Z: rows in 3 groups, each row roughly a mix of its group's directions (one row in no group)
Z (79 x 10)
[[-47 -39  19 -12 -25   8   6 -12  13  14]
 [ 18  29  28   0  38  24  -3 -19 -30  14]
 [ -4  40  27  22  16  24 -11   8  -3 -39]
 [ 21  22 -45   7 -11 -14 -19  37 -17   9]
 [ 56  -6 -21  22  29  21  -9   3  -4  -1]
 [ -6 -29 -10 -11 -21 -14 -13  26   0  54]
 [  4  -4 -20 -25 -46 -36  18  19  10 -11]
 [  4  -1 -28 -31 -14  -1  48   6  29  18]
 [ 65  -3  -6 -11  -6 -16   0   1   3  27]
 [ 26  33 -28  -2  16  -2 -48  -6 -15   2]
 [ -2  38  -6  38  13  29  -2  33  -9  17]
 [ 29 -26 -18  -1 -35  -5  22  39  -2  18]
 [-39 -32  42  -6   2  16  14 -18   8 -18]
 [-40  45  31  -8 -11   4  -5 -20  14  -3]
 [ 26 -15 -12   9  -9  22  16  56 -14  14]
 [-51   3  21   2  33  17 -20 -21  -1 -12]
 [ 30 -40  -3  -4 -32  -6  29  30   2  11]
 [ -5  32  29  20  32  30 -14 -31   4   9]
 [ 26  37  13 -21   9  22  44 -13   6   7]
 [  2  24 -18  19   0  35   7  49 -20   0]
 [ 47  19  20 -16   0 -15   1 -43  11   4]
 [ 33 -19 -43  -1  -6 -33  -9  11 -22  18]
 [ 28  -3  10 -21 -45 -12  24   9  15  33]
 [ -5 -56  17 -14  -8  -1  35   0  14 -17]
 [ -5 -34  41 -13  23 -12   0 -37  12 -13]
 [ 20  45  21 -12  25  31  26  -5  -6  12]
 [-27 -37 -38  10  22 -19 -28 -11  -4 -11]
 [-22 -41  10 -37 -12 -30  -1 -25  -1  -9]
 [-40 -45 -10  16 -29 -14 -11  17  -3  -8]
 [  2  56   1  16  15  29   4   5 -15 -27]
 [ -2  64   6   8   7  15 -27 -13   5   1]
 [ 52  11 -14  -7 -33 -28  20  -5   7   0]
 [-39  15   3   1  22  39  16  33  -9  15]
 [ 13 -26   1 -29 -27 -40  19 -31  12  -5]
 [ -9  -8  -2   8  35   9  15 -46 -26 -30]
 [ -2  62   4  14   2  -5 -20 -21  -4  23]
 [ 60  19  13  -5 -15  20  20   9  -5  13]
 [ 44  25  28 -11 -33  -4  24 -10  13  -2]
 [-26 -50 -33   5 -16 -27  -6  -4   6  -9]
 [  6   5  -8  12 -27 -24 -42  30  31 -17]
 [-45  30  19   9   9  33   2 -13  -5 -27]
 [-35 -42  32 -12 -16  -3  16 -22  15  -9]
 [ 30 -25 -28 -27 -29 -38   7   0   3 -11]
 [ 47   4 -27   9  -2   2   5  45 -13  14]
 [  3   3 -25   6 -35  25   9  44  -8  30]
 [ -9 -61  12  -2  -1   5  35  13   5  -9]
 [ 49 -15 -25 -24 -15 -29  -3 -19   7 -14]
 [-14 -31   6  17   5  31  28  45   4 -11]
 [  5 -36  -1 -26 -16 -44   9 -34  -2   8]
 [ 35  11  17  21  26  42   8 -14  21 -16]
 [ -9 -53  35  -5  27  20   1  11  -1   7]
 [ 22 -27 -37  14  19   1 -17  32 -28  11]
 [-20  25  39 -13   6   9  -9 -47  17  -9]
 [-16 -56  -5 -10 -29 -18   8  11  12  21]
 [ -5  41  27  16  25  32   4  -1 -10 -32]
 [ 11 -13  46  10 -16  18  16  -9  28 -35]
 [  1  44  28  -2  21  37   7  22  -9  18]
 [ -9  33  23  15  14  28  20  -8  -5 -46]
 [-16  -9  43  -7 -10   2  35 -33  26  -7]
 [ 17 -27 -34   8  14 -14 -14  45 -10  21]
 [ 36  20 -46   8  -4 -20 -10  27  -9  16]
 [ -8  -1  13  24  24  53   4  31   5 -16]
 [  9  41  -3  27 -10  29  19  37  16  -7]
 [-34  23  11 -27 -16 -32 -21 -34  -4   8]
 [-17   7  41  -2  -8  27  29 -10  33 -25]
 [ 24 -26 -12 -21 -16 -26  -6  -4   0  51]
 [-28 -49  -9 -11 -27 -20  -2   1  14  26]
 [  8 -39  -9  -9 -36   2  10  26   5  40]
 [-39 -21  23 -18 -22  -1  -2 -39  19  14]
 [-19   4   9   9 -30   4 -22  56  13  16]
 [ 36 -11 -11  -3  10 -31 -16 -48  -3 -15]
 [ 49 -11   5 -13 -17 -38  16 -23  13  -6]
 [ 13 -33 -18  -2 -23 -39 -36   3   8  22]
 [ -7 -43 -31   7   6 -33 -27 -24  -4 -12]
 [ -2 -58  14 -17 -23 -19  10  -7  16  18]
 [ -7  -7 -15  -1 -23 -15 -32  46  22  27]
 [ 25   4  11 -18  27   8   3 -20 -27  49]
 [-42 -11   4  17  33  23 -18  13 -32  10]
 [ 11  32   1   9   8   4   9 -16  20 -58]]

one row of each group, then the others: which group is each in?
[ -4 -44 -36   0  -8 -38 -23 -12   8  -1]
E
[-45 -23  -1 -13  -1 -19 -26 -31  16  21]
G
[-36 -29  15 -27 -29 -30  22  -7   6  -3]
X

[  8 -20  -8  -1  15 -10  21 -56 -16 -28]
E
[ -1 -10  11 -15  34   3 -41 -45 -12  -3]
X
[ -7  33 -13  -5 -37   1  12  43  17 -20]
X
[ 28 -42 -37   4   1 -11   4  33 -18   4]
X
[ 51 -27 -26 -12  -9 -31   7 -17   0   0]
X
[ 43  20  -8 -26 -20 -14  28 -11  31   4]
E
[-17 -13  -4 -11 -62   0  21  -3  13  20]
G
[ 40  53 -20  12  12  -1  -3   8 -13 -13]
G
[-12   3 -42  18   2   7 -10  52 -16  12]
G
